The rows below fall into families. The same turns and mirrors carry the whole set onto itself and the rows of a family onto each other. For each named row, which other rows are in its family? Write them in the order they are listed.
These 32 rows form 4 families of 8 rows each.
Q_636: [ 1 18 -6  5 19  7 -7  6  7 -7  8 -2  2]
Q_42: [ -6  -1   8  -9   6  13 -15   0  -9  -3   1  -1  29]
Q_650: [-13   7 -16  -6   0   8 -14   0  -9  -1  -2   6  24]
Q_403: [  9   1   1  -4  11   1  -4 -14  -2  -4  25   2   5]
Q_319: [-13   2   9 -12   3   3 -12 -14 -12   1  -5 -11  16]
Q_447: [-13   2 -11   1  -2   5  -6  -6  -3  -5  -8   2  23]
Q_235: [  4   4  -8 -23   4   4  -2   8  -1   2   3 -19  10]
Q_424: [ -5   9 -11 -17  -2  -4  -5  -8  -6   2  -6 -20   6]
Q_886: [ -2  25  -9   6  13  -2  -8 -14   6  -1   4   0  -1]
Q_723: [ 17   5   7 -11  10   6  -5 -13   4  -1  23  -1  14]
Q_216: [ -5   4  -7  -1  -1  10 -11  -1  -9 -10  -1   0  28]
Q_397: [  1  20 -18   2  14  -1  -6   2   5   0  12   5  -2]
Q_804: [-2 14 -8  6 15 -2  0  0 11  0  3 -2 -3]
Q_959: [  0   1 -18 -21  -2   1  -1   0  -7  -1   5 -14  10]
Q_349: [  4  14 -12 -26   3   5  -8   7   3  11   0  -8  20]
Q_653: [  7  22  -1  -8   7  -1 -13 -26   7  10  11   6  11]
Q_543: [-17  -5   9  -9   7  11  -9  -7  -3   3  -5  -1  21]
Q_49: [-10  12  -8  -6  -4   1 -14 -14 -10   2 -10  -3  23]
Q_671: [ -8  14  -3 -25   1   2 -13  -9  -2  17  -7 -11  16]
Q_748: [ -1  -1  -8 -22   1  -1   5  -3   4   3  -2 -18   8]
Q_155: [  8  12   6  -5   9  -2  -4 -25   1  -1  14  -6   0]
Q_233: [ -5  21   9  -4  20   5 -13 -14   7   8   5  -1   0]
Q_100: [ 12  11  -5  -2   1  -4  -5 -19  10   7  12  12  18]
Q_315: [ -2  20   1  -3  23  13 -14   5  10   5   6   6   9]
Q_104: [  8  14  -4  -6   8   4 -13 -15   3  10  20  16  19]
Q_300: [ 18  15  -6  -8   4   4  -7 -12   6   0  19   7  20]
Q_593: [  9  -1  11  -6   9  -1  -1 -18   6   3  17   1   9]
Q_533: [ -3   9 -11 -27  -1   3  -4  -5   9  16  -5  -4  20]
Q_820: [ -4   5  -8 -31   3   7 -11  -1  -3  17   4  -4  21]
Q_365: [-16  -6   4 -11   9  11 -10   1 -11  -3   3  -5  16]
Q_167: [ -5  16   4  -3  21   4 -10   0  16  15   3   6   5]
Q_601: [ -2  13   4  -9  24   7 -12   2   7  12  15   4  -1]

The rest of the family of Q_216: Q_636, Q_42, Q_235, Q_723, Q_349, Q_315, Q_300
The rest of the family of Q_100: Q_447, Q_804, Q_543, Q_748, Q_593, Q_533, Q_167

